In the data rows, 128 means zero.
Each row below has a hidden score, from 0 to 12, with 6 about the middle. What is it?
140,156,129,155,117,112,146,099: 7
127,133,106,127,128,129,146,105: 4
149,156,179,113,136,152,108,170: 12
113,099,106,110,145,130,150,112: 2
157,104,145,161,132,112,104,132: 11
156,148,125,154,092,142,109,116: 9
157,157,158,101,149,143,136,160: 12
104,092,105,097,149,129,155,111: 0
147,153,149,112,144,144,109,165: 10
152,155,152,132,109,144,119,149: 11
131,148,125,137,140,107,145,109: 6
125,140,116,117,145,113,136,099: 4
149,153,112,118,150,148,138,162: 7
150,163,149,155,139,098,133,107: 10
154,156,111,121,144,125,120,138: 8
158,158,109,151,118,115,122,128: 8
077,093,124,119,147,134,146,099: 0
160,156,113,123,139,123,120,154: 9
149,159,102,127,148,113,118,126: 6
114,091,123,098,139,139,162,111: 3
161,161,118,164,084,113,108,131: 9
085,109,153,127,141,126,152,102: 2
100,086,109,106,144,134,156,100: 0
088,100,138,111,137,119,150,100: 1
141,142,121,121,132,114,127,093: 7
149,145,140,146,119,137,094,122: 10
079,139,159,140,067,114,106,165: 2
106,134,133,137,132,126,151,108: 3
123,096,123,096,143,138,159,132: 4
083,091,119,123,142,150,159,097: 0
138,153,126,150,151,107,140,120: 7
156,158,105,123,146,116,113,138: 7
153,130,156,123,082,117,137,121: 11
083,116,177,155,112,094,092,155: 4
157,158,119,149,122,134,141,152: 9
128,150,128,142,125,116,156,114: 6
139,156,161,159,107,109,156,115: 10
147,153,111,123,143,128,116,144: 7
146,134,143,127,140,135,094,159: 9
154,151,156,096,142,153,146,170: 12
139,159,127,128,147,103,130,101: 7
153,158,116,162,106,114,125,101: 8
091,101,108,100,148,129,144,103: 0
084,082,172,123,104,146,087,097: 4
136,150,170,146,134,110,107,158: 10
113,141,110,149,099,141,128,090: 2
092,101,111,122,152,113,131,093: 0
092,139,189,149,108,114,093,167: 6
122,121,172,140,113,143,093,160: 9
115,104,093,110,139,125,142,105: 1
147,137,131,127,095,120,145,131: 8
084,087,124,111,146,127,158,100: 0
092,132,158,127,138,129,152,099: 3
156,149,163,119,134,149,120,169: 12
128,095,129,157,114,131,108,165: 6
097,088,170,130,112,149,083,106: 5
155,152,137,155,090,109,100,147: 10
137,138,116,129,127,131,108,150: 6
110,099,107,120,145,094,166,097: 1
090,097,191,150,118,138,080,138: 6
154,154,107,142,099,126,136,111: 7
139,128,124,147,128,111,121,171: 7
134,154,106,146,143,151,121,122: 4
146,155,103,127,146,109,124,129: 6
153,152,136,142,104,134,114,148: 10
108,128,125,110,138,133,146,100: 3
149,159,156,114,131,110,125,123: 11
130,155,183,122,138,148,101,168: 11
149,155,127,144,102,134,119,118: 8
074,091,185,134,137,184,080,129: 3
104,139,119,123,143,121,154,121: 2
151,148,141,108,140,141,117,167: 10
156,157,132,146,112,129,136,146: 10
097,109,126,145,145,131,154,098: 1
157,126,109,153,139,116,119,171: 8
137,085,121,160,081,134,086,158: 6
159,120,165,130,109,117,142,137: 12
119,118,102,122,145,117,149,114: 2
118,102,116,097,140,141,143,127: 3
112,106,112,125,110,117,145,103: 2
142,158,114,144,130,111,134,103: 6
160,154,113,149,136,095,116,126: 9
094,116,112,110,146,153,152,104: 0
073,092,143,116,146,117,139,101: 0
127,081,109,142,079,121,078,164: 4
135,131,116,125,099,141,145,111: 5
126,131,110,115,137,146,157,106: 4
079,114,162,158,105,108,084,151: 2
140,113,115,156,142,135,151,169: 6
144,103,113,159,079,124,091,144: 6
153,148,158,105,135,158,116,167: 12
151,116,140,161,131,109,092,126: 10
126,145,102,149,100,128,124,098: 3
100,115,142,158,110,103,094,150: 3
151,149,123,112,146,136,113,156: 8
153,157,105,143,154,127,109,165: 7
123,152,128,123,136,141,138,101: 5
131,090,108,160,141,142,083,158: 4
143,150,147,125,112,149,133,143: 9
130,099,121,111,139,124,145,115: 5
132,114,110,107,137,116,155,111: 5
148,143,133,113,135,152,143,140: 9
099,111,133,121,143,106,157,101: 2
134,100,133,160,101,125,083,157: 7
117,122,116,118,145,114,140,101: 3
087,093,101,125,154,118,136,102: 0
137,154,109,155,088,128,121,100: 5
087,087,114,098,144,127,156,108: 0
157,137,104,134,143,112,107,140: 7
084,085,107,097,150,128,154,095: 0
142,150,172,127,124,149,104,166: 11
129,099,109,161,144,097,087,155: 4
148,155,132,154,148,106,106,108: 9
151,123,111,143,128,097,086,162: 7
122,143,106,137,112,134,163,103: 3
148,153,111,150,098,130,120,107: 7
134,139,106,126,114,133,113,147: 4
125,152,133,132,146,115,125,099: 6
140,148,178,130,072,098,144,103: 12
145,129,166,116,125,144,121,105: 11
113,139,131,137,128,129,155,102: 4
147,142,150,159,148,103,101,107: 10
123,154,189,128,073,116,151,166: 10
073,090,177,141,135,162,079,104: 3
146,149,105,134,137,125,149,109: 6
096,087,172,150,140,145,084,097: 5
081,148,164,131,064,111,109,153: 2
130,131,109,125,143,112,127,127: 4
106,117,107,114,155,105,139,097: 1
084,142,177,146,092,104,109,169: 4
089,085,110,108,147,134,151,105: 0
150,155,105,118,147,122,123,126: 7
142,159,123,148,137,115,125,101: 7
135,151,146,083,139,175,143,157: 8
083,096,124,137,107,172,081,108: 0
154,157,114,106,084,144,101,163: 8
096,083,124,148,144,114,078,169: 1
155,126,125,116,126,117,143,111: 9
132,160,142,149,138,116,144,112: 7
137,155,109,128,144,138,134,130: 5
149,127,118,158,094,135,097,124: 8
145,103,150,142,102,106,142,160: 10
104,093,108,161,142,114,081,168: 1
105,098,097,123,106,126,157,098: 0
161,158,097,157,092,108,118,096: 7
134,127,110,122,133,124,154,123: 5
122,097,100,111,147,126,148,117: 2
091,090,112,104,139,123,160,100: 0
088,082,103,098,137,146,157,093: 0
125,145,122,128,130,127,118,129: 5
150,137,125,157,134,116,145,162: 8
131,132,121,113,125,115,136,114: 5
080,089,126,091,134,128,156,108: 0
147,149,109,145,123,101,122,145: 6
126,127,113,123,132,133,153,101: 4
082,113,166,139,120,135,148,106: 3
152,117,121,115,129,107,156,112: 8
096,082,116,149,146,111,080,162: 0
152,145,129,151,101,147,151,145: 9
155,139,126,107,153,135,118,148: 9
128,099,109,151,121,166,088,129: 4
119,084,122,105,138,123,157,106: 4
111,124,111,126,145,118,133,098: 2
158,154,142,134,099,121,127,126: 11
156,155,105,136,133,112,147,141: 7
160,141,145,135,099,099,139,119: 11
159,156,113,138,138,121,127,120: 8
123,143,118,108,146,157,141,139: 4
140,143,103,136,123,124,140,093: 5
148,148,109,109,142,123,125,139: 7
170,156,131,130,140,134,129,156: 12
126,126,110,122,113,134,143,105: 4
134,086,135,120,095,117,165,098: 7
100,083,150,159,096,121,075,118: 4
082,090,114,115,115,143,159,101: 0
147,143,143,159,113,131,155,123: 10
110,104,114,109,108,133,133,146: 2
094,090,109,099,138,127,143,114: 0
146,143,113,122,128,131,132,123: 7
158,154,135,113,148,135,115,163: 10
155,154,103,150,096,120,126,106: 7
115,098,109,125,129,104,154,096: 2
148,159,174,089,143,179,131,131: 12
137,086,190,113,147,174,091,102: 12
114,087,135,100,141,154,160,104: 4
116,108,114,089,141,147,151,145: 3
112,157,155,148,144,103,121,107: 6
136,155,168,113,147,109,096,132: 10
151,155,145,100,145,160,147,168: 10
132,130,105,115,137,145,150,105: 4
147,128,109,111,136,143,142,114: 6
101,114,113,124,127,135,124,117: 1
133,155,137,156,126,107,142,100: 7
147,131,122,102,147,139,125,140: 8
154,158,123,131,136,107,127,130: 9
113,121,098,124,150,136,141,120: 1
128,117,107,115,119,136,152,096: 4
118,155,189,124,081,113,146,168: 10
144,149,116,116,136,124,136,113: 7
125,090,120,154,140,116,080,157: 4
118,148,126,158,108,119,133,112: 4
103,126,122,137,116,136,154,108: 2
157,155,104,114,145,119,115,138: 7
163,106,093,157,091,114,096,135: 7
136,107,123,102,139,124,158,123: 6
155,143,107,152,131,124,143,145: 7
143,124,129,113,139,138,130,160: 8
128,152,123,133,139,107,143,129: 5
090,092,119,114,142,119,150,104: 0
137,119,160,153,111,145,104,169: 10
138,103,123,104,139,138,145,143: 7
132,152,126,120,143,115,124,112: 6
121,092,121,117,109,105,161,105: 4
146,142,097,108,153,118,123,136: 5
147,110,119,163,121,132,149,162: 7
155,157,155,102,142,141,134,166: 12
106,119,103,129,106,145,153,097: 0
105,119,150,137,147,122,092,168: 4
150,157,123,137,134,123,138,158: 8
154,157,107,127,146,124,131,155: 7
147,118,108,146,142,108,098,146: 6
094,092,106,099,129,134,139,119: 0
126,114,109,133,141,110,090,151: 4
148,149,138,148,123,132,115,163: 9
144,150,108,116,144,121,127,122: 6
148,155,164,125,141,145,111,168: 12
158,154,112,132,140,123,118,104: 8
079,085,121,124,142,122,153,110: 0
149,152,107,123,147,116,108,143: 7
108,121,118,118,139,128,147,106: 2
142,149,106,114,150,127,139,136: 6
133,153,190,151,084,163,126,170: 12
156,149,115,159,120,107,113,098: 8
115,117,110,105,145,120,142,112: 2
131,156,141,151,125,109,153,117: 7
156,143,153,133,097,118,147,155: 12
126,113,113,108,138,136,141,113: 4
124,158,161,154,130,115,156,104: 8
134,087,108,160,108,127,104,171: 5
120,144,181,125,143,145,091,163: 9
148,138,128,126,102,125,141,122: 8
090,089,120,153,153,098,077,158: 0
132,132,105,102,143,126,143,109: 4
101,140,188,123,124,165,090,129: 7
158,155,133,090,136,151,142,157: 10
160,159,137,122,123,132,125,153: 11
152,127,121,128,114,112,143,108: 8
131,131,107,127,131,125,141,100: 4
127,127,106,121,123,132,119,137: 4
110,148,188,129,147,149,092,135: 9
094,102,112,136,125,124,146,101: 0
095,085,112,092,142,140,151,098: 0
148,154,119,110,145,144,151,148: 8
151,151,115,129,140,114,110,131: 8
100,118,178,132,140,140,090,144: 6
105,105,116,088,144,155,154,143: 1
133,148,113,132,132,143,150,108: 5
152,110,140,159,134,113,116,159: 10
113,145,119,126,143,125,139,133: 3
130,135,115,132,142,147,152,140: 5
103,105,115,139,132,116,143,101: 1
146,113,156,097,129,141,155,112: 11
155,150,104,136,144,098,099,119: 7
143,105,135,119,135,126,142,135: 8
091,090,110,091,146,124,152,106: 0
085,100,125,111,083,149,133,115: 0
158,155,111,117,138,129,122,132: 8
135,153,116,157,134,156,113,115: 5
106,110,114,109,147,122,154,103: 1
072,111,157,124,111,128,093,159: 1
096,094,116,103,122,152,152,104: 0
118,127,111,119,143,122,143,102: 3
091,096,114,122,145,129,157,109: 0
106,100,116,108,138,144,155,102: 2
113,120,123,127,129,122,153,098: 3
141,101,130,131,112,121,150,115: 8
135,144,123,135,103,133,130,111: 6
092,088,102,087,148,133,157,110: 0
152,093,121,161,140,116,087,122: 8
091,086,110,083,148,148,156,133: 0
123,131,139,095,142,162,148,162: 6
077,089,126,098,121,124,158,103: 0
128,132,167,144,127,137,097,168: 9
097,087,102,098,130,119,160,100: 0
150,156,151,121,139,133,105,158: 11
123,126,146,135,142,127,095,169: 7
091,110,125,094,135,166,156,132: 0
083,087,113,107,136,125,152,099: 0
160,140,121,129,147,107,132,131: 9
147,159,158,124,139,135,105,172: 11
145,155,112,138,101,150,098,161: 6
083,108,169,137,130,153,083,109: 3
118,103,138,158,091,104,081,165: 5
138,138,104,135,115,120,133,098: 5
151,153,124,144,118,107,112,111: 8
137,111,147,102,145,151,126,160: 9
159,158,114,123,138,124,119,139: 9
116,099,103,110,146,124,143,102: 2
148,162,115,150,134,124,148,117: 7
155,159,111,120,144,115,109,147: 8
081,160,106,101,087,103,091,128: 0
121,151,121,134,135,115,151,138: 4
144,150,109,138,140,138,155,152: 6
151,134,111,131,141,120,103,146: 7
152,138,106,135,132,114,156,145: 7
152,154,127,131,120,138,140,143: 9
145,145,125,140,128,113,110,154: 8
154,135,159,109,113,131,136,145: 12
132,144,119,146,135,124,159,103: 5
116,151,147,138,139,117,153,106: 6
106,097,107,101,143,123,158,098: 1
096,092,111,111,145,123,161,101: 0
128,128,113,120,123,128,141,114: 4
